In the data rows, the value 128 means zero.
Some points, each followed by its number:
tensor([128, 112, 110, 089, 222, 118, 143, 127]) 0
tensor([123, 107, 077, 137, 160, 150, 113, 094]) 1
tensor([041, 148, 161, 057, 156, 095, 115, 182]) 2
tensor([133, 187, 108, 166, 121, 063, 119, 120]) 3
tensor([127, 151, 134, 074, 096, 063, 151, 169]) 4
tensor([168, 154, 184, 119, 039, 112, 120, 137]) 5
tensor([146, 171, 155, 128, 057, 097, 170, 126]) 6
tensor([114, 144, 152, 167, 201, 163, 084, 173]) 7
tensor([087, 167, 135, 159, 252, 127, 109, 165]) 8
tensor([049, 168, 108, 170, 214, 070, 127, 142]) 9
tensor([093, 164, 200, 145, 067, 135, 208, 117]) 10
tensor([111, 155, 069, 191, 103, 081, 093, 114]) 11
tensor([167, 134, 166, 119, 035, 135, 109, 138]) 12
tensor([155, 090, 095, 060, 080, 145, 080, 131]) 13
tensor([175, 090, 148, 121, 116, 128, 116, 137]) 14
tensor([199, 142, 178, 134, 068, 095, 173, 173]) 15
tensor([128, 132, 161, 201, 134, 218, 100, 149]) 16
tensor([156, 102, 091, 179, 118, 128, 188, 060]) 17
New points follow, each followed by the numbers of its three nearest points above by angle, nearest first.
tensor([112, 126, 154, 093, 107, 160, 194, 140]) 10 6 15
tensor([047, 126, 115, 054, 080, 000, 136, 155]) 4 2 6
tensor([135, 118, 145, 089, 112, 137, 104, 137]) 13 12 14
tensor([153, 087, 133, 035, 113, 157, 110, 128]) 13 14 12
tensor([128, 125, 065, 136, 138, 137, 102, 075]) 1 11 17
tensor([144, 073, 161, 082, 132, 198, 158, 171]) 14 13 16
tensor([136, 067, 066, 070, 092, 125, 062, 120]) 13 1 14
tensor([152, 134, 117, 108, 210, 159, 155, 134]) 0 8 7
tensor([137, 119, 181, 234, 074, 255, 091, 160]) 16 7 12
tensor([085, 161, 186, 173, 073, 134, 184, 109]) 10 6 5
tensor([128, 062, 133, 036, 131, 217, 126, 128]) 13 14 0
tensor([094, 137, 083, 214, 138, 114, 053, 072]) 11 1 3
tensor([136, 114, 093, 107, 109, 084, 129, 138]) 4 13 11
tensor([149, 090, 084, 055, 103, 139, 090, 129]) 13 14 1
tensor([183, 111, 119, 184, 146, 113, 126, 093]) 17 1 14
tensor([120, 088, 150, 065, 121, 193, 127, 131]) 13 14 2
tensor([141, 134, 095, 127, 112, 117, 157, 085]) 17 6 1
tensor([197, 099, 118, 113, 116, 151, 135, 128]) 14 13 15
tensor([151, 113, 048, 159, 133, 136, 101, 054]) 1 17 11
tensor([180, 141, 124, 192, 138, 074, 131, 099]) 3 17 11
tensor([133, 082, 097, 065, 133, 150, 090, 107]) 13 1 0
